Each path below is one point turned by a fixed rotation once a step. After each direction that follows a path, write how fast that rotation turns it, in deg/step (0 if it stays still).
Each turn is a multiple of 5 degrees from 10 to 175, or 0.
Each row of a path follows its step; steps can be skipped.
Rotation 1:
step 3: [ -5 -25  25  37   6  -8   0 -13  -1  -7  -1 -53 -15 -21 -21  17 -46   7
 -22 -18  15 -46 -91 -11 -39   8 -20  32  11 -21 -14  22 -16  14   9  24
  13 -42  -3   0   6   6   5  -4  -3 -40 -22 -10  -4 -19]
step 5: [-65 -20  11  21  -2 -16  27  32  12  -1 -24   3  33   8  -4   4  27   9
  -3  65   5 -39 -15 -31 -66 -23  16 -24   7   5 -24 -16  24   3 -21 -19
  -8 -10  -9  16 -48  10  -5  21 -29   3  16  22 -32 -12]
step 6: [-40   4  58  20  39 -39  15  38   1  -8  25 -17 -21  25   4  59  -8  12
 -22  -3  -6 -10 -35 -10 -47  12 -49 -26  17  25   0 -27   6 -19  -1 -16
 -10 -25  -4  -7  14 -22 -37  22  18 -20 -21   0   6 -29]
step 7: [-21  20  -2  12  -2 -21  13  -5   4 -50   9   5 -38 -26   1 -15 -21  28
  -8  -6 -15 -67 -56  13  -6  -5 -33  17  23 -17 -31  48   8  45   5  -5
  25 -47   1 -15  17  -3 -23  11   3 -10 -42   0 -25 -31]
step 9: [-56 -17  30  24   7 -34  -7  29 -26   2 -44  22  25  13  -2  -7  12  14
 -24  43  -1  -2  -3  16 -55 -15  14 -29  14  -8  26 -10  37  13 -10  -2
 -19  27  -9 -34 -29 -13 -32  63   6   5 -23  -6 -24 -27]
step 10: [ -1  20  39  19  31  -7 -10  36  16 -32  -8 -15 -17  16 -23  23  -4  22
 -58  -2  10  -3   1 -18 -60  15 -24  -3  13 -23 -49 -12  27   6   1 -20
  13 -18   1   7  24 -13  17  32   8 -62 -43  13 -20 -33]
step 12: [-46 -20  41  -1   1 -26  31 -26  40  19 -24  18  27 -33 -14 -21 -27   1
 -20  29  18 -37 -27   0   7   5  25 -16  16 -10   1  32 -14  25  -1   6
  28  33   6  11 -53   4  31  28 -14  -5 -12 -27 -45 -41]
step 15: [ -7  25  24   0 -23 -25  39  11  32  -5 -25 -17 -28 -15  17   8 -14  26
 -27   5   9 -64 -30 -36  12 -21 -40 -26  46   2 -47   8 -13  -4   2   0
   6 -23   8  22 -62  26  -6 -26  -5  -9 -37   1 -15   8]
step 24: [-19   6  19 -11  59 -33  10 -22   1  25   9  29  38  17  13   7  31  38
 -13  32  39 -49   4   1 -24  -9 -31  -9  19  43 -37   4 -26  31  17  -2
  36  11  -8  17 -27  -4 -19  41 -21 -31  18 -10  -2  -3]
step 25: [ -6 -12  30  21  26  29  26  24 -37 -24  26  12 -25 -12 -16  22   9  37
 -31  -9   0 -16 -34 -38 -37  13 -22  -2  66  35   8  41 -11  19   7 -18
 -12  33   2  21 -29  42 -31   0   0  -5   2   6   2 -36]
[  5  -4   4 -20  -4 -17  15   1  -9 -10  -7   4   3  13  -1   7  -2  -2
  -8  -4   7   4  -3  -4  -5   6   0   8   4  -4  -1   7   2   9  -4   2
  -7  -3  -3  -2   4  -5   6  -4 -14  10   2  -1  -1   5] | 0
[  2   3  -3 -11  -3  -6 -11   8   2   1  -1   1  -9   7   0  -5   9  -1
   1   8   3 -16   4  -3   1  -4   1   0  -2   7  -2  -1 -11   8   7  -9
   2   7 -12   3  -5  10   7  -8   7   9  16  12  -9   0] | 110
[  0  -6   6   5  -2  11   5   3  -4  -3   5 -14   0  -1  -2   9   3  -5
  -4 -10  15  -9  -2  -6  -8  -9   5  -6  -5  -1   3  -2   6  -6  -2  -2
 -15  -1   4   7   6  14  11 -17   0  -8   0   1   1   5] | 145
[ -2   2 -16 -11  -2  -5  -3  -4  11   2  -5  -5  10  -4   5   9   1  -1
   9  -9   6  -2  -5  -2   5  -9  -6   5  -1   3   7   4  -4  13  14  -5
   3  -4   1  -4  -6   9   4   4   1  -9 -10 -18  -1   3] | 90
[ -5  -7   8  -7  -3   7   0   1  -1  -8   4   8 -10 -10  -1   1   2 -16
  -4  -2   3  -5 -15  -1  14   2  14   9   2  13  -3  -3  -8   9   2   9
  -1   6   2  10   9  -2  -9   7   2  -4  -5  -2   0   1] | 80
[-14  10  -9  -1   0   4   0   0  -1   5  -2   0  -2  11   7  -9 -17  -5
  -4   2   1   5 -12  -8  -5  -3   7   8  -5  -2 -10  -5  -8  -7  -4  -7
   1   2  -7   2  -6  -1  -1 -14   2   3  -2  -9  17  -2] | 25
[ -6   8   5 -10   0   1  13   1   7   6   3  13  13   2  -4 -15   2   4
  -1  -3  -6  -9  -3   5  -5   4   5   4  -6  -5  10 -11  -1  -3   4   7
  -2   4  14  -7  -6   2  -6  -8   0 -11   3   5  -7  11] | 95
